The rows of R fall into 3 groups, which share some directions, and each row is roughly a mix of its group's hidden directions.
R (127 x 13):
[[  8  -1 -46  13 -33 -25  18 -35 -29   6   0 -14  30]
 [  1   3 -42  -7 -32 -29  17 -23 -46  -2 -13  -5  29]
 [ 39  -3   0 -24  10  49   7 -28 -13  20 -13 -15 -35]
 [-33  11   1  19  -3 -52  -6  44   8 -14   2   9  31]
 [-24   8  11  10   4 -55 -17  44  26 -12   7  14  23]
 [ 24  28 -36  35 -25 -22  -2 -20 -19  37  -8 -10 -17]
 [ 19  -7 -64   4 -27 -23  13  -2   4  11 -35  -7  16]
 [ 28  -3 -19  -5   8  48  23 -36 -29  26  -3 -14 -23]
 [-19 -17  39   3  -9 -28 -30  20  -6 -27  10  -7  49]
 [-10  11 -40   0 -30 -41  22 -13 -37  -2  -7  10  33]
 [-37   4 -32 -24  23 -22  28  -5 -30  -6 -30  21 -24]
 [ -5  32   6  24   1 -20  26  56  29  20  -1 -11 -19]
 [ 18 -11  34  -7  22  21 -25  37  39   0   2   8 -39]
 [-34   5  -3   5  -3 -55 -15  22   5 -35  13  25  26]
 [  8  12 -58  30 -28 -13   6 -26 -30  15 -14 -11  -4]
 [ 13 -26  16 -24 -16  24 -27 -55 -22 -23   3   3  19]
 [ -7  20  -7  23  13  -6  20  54  42  19 -18 -19 -18]
 [-19   3 -66  16   5 -34  10  -6  -4  -7  -7  13  32]
 [-33  -4 -29 -33  34 -14  31   8 -23   1 -36  18 -10]
 [-13  45   6  21  -1 -30  39  43  12  15  -3 -10 -18]
 [-29  32   6  12  11 -18  28  57  21   7  -6  -5 -26]
 [ 19   2 -51  15 -35 -21  14 -14  -3  19 -25 -27  26]
 [ -5  -4  59 -15  32  34 -16   2  19  -3  22  -1 -23]
 [-20 -24  43 -38  34  28  -1  23  21 -16   3  -1  12]
 [ -1 -20  44 -21  26  44 -13  11  30 -10  -2  -1 -33]
 [ 32 -28   9 -13 -12  21 -23 -55 -28 -14   6   6  21]
 [-27   4  27   4   4 -42 -16  43  27 -26   5  13  25]
 [ 34  -9 -24   3  -7  47  16 -44 -13  16  -8 -15 -26]
 [ 37 -18 -31  -5   1  45   4 -29   2  20 -22 -26 -24]
 [ 18   7  15  -4  41  -3 -28  40  33  17  14  17 -33]
 [ 39  12  33  27 -30   1 -19  -4   3   2  44 -19  24]
 [-45  10 -25 -22  25 -26  34   7 -29  -4 -15  27  -9]
 [ 30  -7  39  16 -24  30 -37  -2  28  -3  32 -12  10]
 [ 19 -30  11 -20 -14  23 -31 -54 -17 -16   5   0  27]
 [ 48  -7 -15 -18  -1  41   3 -34 -17  11 -14 -14 -34]
 [-14  30 -12  26   7 -22  29  53  25  18  -9 -13 -17]
 [-23  -3  27   8  12 -43 -22  31  30 -27  17  15  27]
 [ 21 -37  -1 -10  -1  29 -39 -55   4 -12  -1  -1  13]
 [ 23  19 -53  34 -27 -21   2 -20 -16  24 -10  -6 -16]
 [ 16 -28  17 -13  -6  22 -28 -53 -21 -23  16   6  29]
 [  4  -6  57  -9  23  32 -18   8   4 -12  26  14 -36]
 [-27  -2 -25 -22  39  -6  33  -5 -34 -11 -33  21 -13]
 [ 24 -12 -40  -2  -5  42  20 -34 -31  15 -14 -20 -14]
 [-21  -9  55 -28  33  36  12  16  12 -18   8   6   6]
 [ 41   3  -3  52  -7 -11 -18  22  11  17  42  -8   0]
 [  5  22 -47  35 -25  -8   8 -18 -27  32 -21 -19  -6]
 [ 33   2  44 -14  -8  -6 -21  48  32   1  -9  16 -11]
 [ -1  -4  -3 -19 -10  51  22 -54 -18  -4   7  11 -27]
 [  9  -5  40 -27   3  -4 -16  44  28 -26 -14  36   2]
 [ 21  -3  27 -15  -8  -7 -21  59  32 -12 -27  15  -5]
 [-19  30 -13  18   2 -20  27  53  30  22 -12 -12 -16]
 [ 47  -1 -31   1  -2  36  22 -24 -13  26 -10 -13 -34]
 [ -5  26  -6  17  10 -21  27  53  30  27 -13  -8 -25]
 [  2  11  32 -25  -7 -31  -7  49   7 -17  -9  43   9]
 [-39   2 -29 -27  27  -7  32 -12 -28 -12 -37  18 -10]
 [-30   2  48 -30  25   0  11  34   5 -21  19  24  11]
 [ 26 -28  -1  -5 -10  14 -31 -58 -23 -13  15   3  25]
 [-25  17   0   9  15  -9  16  56  45  16 -15 -11 -16]
 [-20  25  12  12   8  -5  24  58  41  11 -13 -15 -13]
 [-29   9  -7  20  -6 -57  -7  40  15 -10   8  14  27]
 [ 22  21 -39  32 -30 -21  -2 -34 -37  15   0  -2 -10]
 [ 45   2 -24   0   8  34  12 -34 -36  10 -12 -17 -24]
 [-33 -10   2 -42  41   0  22   9 -16 -11 -34  23 -20]
 [  6   9 -58  21 -32 -28  18 -12 -22  13 -17 -13  20]
 [-21 -41  12 -32  28  12  -8  29  39 -23   1   0  22]
 [-10  -8 -48  47   7   9   5 -40 -15   2  24 -20  -3]
 [ 13  18 -35  34 -37  -9   0 -42 -38  -1  -8  -6  -5]
 [-19  17 -21  -8  52 -27  37  17 -22  10 -15  17 -18]
 [-34  -8 -12   8  19  30  16 -59 -19  -5  15 -24  11]
 [ 21  12  23  27 -40   8 -29 -11  26   1  31 -31  22]
 [ 31 -12  32  19 -32  25 -32  12  43   6  17 -16   1]
 [-45   4  28  14   3 -32 -18  30  37 -13   4   6  28]
 [ 24 -33   7 -20   0  20 -29 -51 -30 -18   7   6  19]
 [-23  30  -9  20  11 -14  29  54  26  13 -10  -5 -26]
 [ 31  -2  22 -19  -3 -16 -24  56  18  -6  -9  30 -22]
 [ 14 -23   8 -15 -16  14 -30 -55 -29 -19  19   6  25]
 [ 36   2 -43 -15   2  28  15 -25 -27  24 -15  -9 -33]
 [ 19  -3  41 -26  -9 -14 -15  50  25 -15 -11  31  -5]
 [ 39  20 -38  34 -21 -15   6 -23 -33  21  -4  -8 -15]
 [ 26   3  36  27 -20  13 -32   7  41   9  38 -10   1]
 [ 19 -37  11 -19  -7  27 -29 -50 -22 -20   6  13  15]
 [ 21  -6  13  24 -53  -1 -29   2  36  14  27 -16  19]
 [-39   3 -25 -26  19 -26  31 -10 -41 -13 -22  21  -1]
 [ 28  10 -51  28 -29  -7  -1 -26 -18  27 -17 -17 -14]
 [-26  35   0  15   7 -23  33  57  18  14   0  -3 -14]
 [-19  -2 -33 -21  50  -3  23  15   0  12 -41  11 -25]
 [-40   5 -40  19   4  -7  20 -35 -37   8  17 -25   6]
 [-32   7  61 -22  29  18  -3  -3  -9  -6  30   4 -12]
 [ -5 -13 -50  13  -7  24  17 -45 -15   9 -18 -35  -1]
 [ 34   1  36 -14  -7  -4 -17  49  23  -1  -9  29 -28]
 [-29  37   7  -7  11 -21  39  49   4  10 -13   0 -23]
 [ 11  -8  47 -13  20  46  -9   0  25  13   4 -14 -39]
 [ 13 -17  58 -19   4  45 -14  -5  -1 -16   9  -2 -30]
 [-18  -2 -54   3 -16 -37  19 -21 -17   1  -5  -8  41]
 [  0   6 -26 -13 -32 -34  16 -15 -25 -12 -21   8  53]
 [ 50  -5 -42  -1 -10  19  11 -31 -16  20  -2  -4 -32]
 [  8  -2 -55  -2 -26 -38   6   3 -10  -1 -29  -9  38]
 [-45   8  16  -2  12 -41 -10  45  22  -3   6  13  25]
 [ 51  14 -42   5   0   2  12 -12 -29  30 -10 -10 -30]
 [ 18  -3  48 -37 -13  -8 -13  34   6 -25 -12  34   6]
 [ 38  -9  22 -29 -23   3 -10  37  31  -5 -42   8  -1]
 [  7 -16  39 -18  44   0  -4  36  31 -30  13  10  10]
 [ -7  34 -10  24   3 -25  26  52  24  25  -2 -11 -19]
 [ -6  33 -15  27  14 -25  35  48  18  20 -13 -17 -12]
 [-25 -23  40 -42  30  20  -7  20  26 -25   4   7  10]
 [-12   3 -53   2 -21 -40  14  -8 -17   5 -14 -16  40]
 [-19   5  46   4  38  25 -12  17  19   5  28   4 -38]
 [ 16  19 -42  37 -30 -14  -7 -28 -18  31 -16 -18 -11]
 [ 29 -18 -30 -12  -8  45   7 -44 -22   4 -14 -17 -20]
 [ 19   7  28  30 -38   8 -28  -5  28  -1  39 -19  23]
 [ 16 -28  12 -23 -13  23 -31 -53 -18 -17   5  -2  27]
 [ 21  -8 -20 -20   1  50  11 -30  -4  33 -17 -18 -32]
 [ 21 -32  -3 -22   6  19 -20 -56 -33 -12   3  17  16]
 [-28  29  -9   9   0 -11  29  56  29  14 -17 -10 -18]
 [  1   2  48 -34  -2  -8   1  40  16 -10  -3  42 -17]
 [ -6   4  39  -1  38  32 -13  18  34  17  11  -8 -38]
 [ -4 -28  54 -26  21  27  -8   4  27 -30  18   8   9]
 [ 26  19 -44  43 -31 -19   0 -27 -15  15  -9  -8 -13]
 [-18   7 -33  17 -24 -22  20 -34 -38 -11   5  -3  41]
 [ 23  10  27 -32  -7 -27 -13  48  21  -2 -23  29  10]
 [ 55   9  10  42 -29   7  -9  -5   6  13  27 -22  17]
 [-34   4 -40  19  22   2  12 -47 -21  -2  15 -14  28]
 [-30   5 -43  27  26   5   5 -40 -30   4  21 -20   6]
 [ -2  31  -4  18  21 -16  26  52  29  26  -9 -11 -23]
 [-21   8  53 -10  12 -28 -15  46  22 -10   8   9  18]
 [ -3   3 -59  32  19  -7   4  -8  18  37   5 -28 -13]
 [ -1   8 -30  11 -41 -31  17 -21 -34  -1  -8 -13  42]]
Here is one row of each group, with its name. Which group are the others in?
[ 31 -10 -33 -17   0  44  12 -34 -21  12 -18 -15 -28] : (56)
[ 14 -11  55 -16  -3  46  -3 -19 -15 -10  12   1 -33] : (119)
[ 14 -25  17 -25 -13  16 -28 -56 -25 -18  11  10  20] : (36)

[-38   4 -29  16  15   6  17 -48 -40  -7  23  -5   9] : (119)
[ -4  -1 -38   8   4  12  10 -56 -34  14   6 -36  10] : (119)
[ 17  24 -46  34 -26 -23   5 -25 -35  20  -3  -2  -9] : (56)
[-12   4 -41  -5 -26 -29  19 -20 -44 -13 -14   8  34] : (119)
[ 43  -7 -17 -10  -8  44  15 -20  -8  31 -16 -21 -31] : (56)
[ 16  21 -37  19 -28 -52   1   8 -25  12  -1   3  30] : (119)
[-13   2  53 -47  -6  -5  -1  24  -5 -26 -16  21  19] : (119)
[-53  -2  33  -5   4 -23 -16  15  26 -28  14  20  24] : (56)
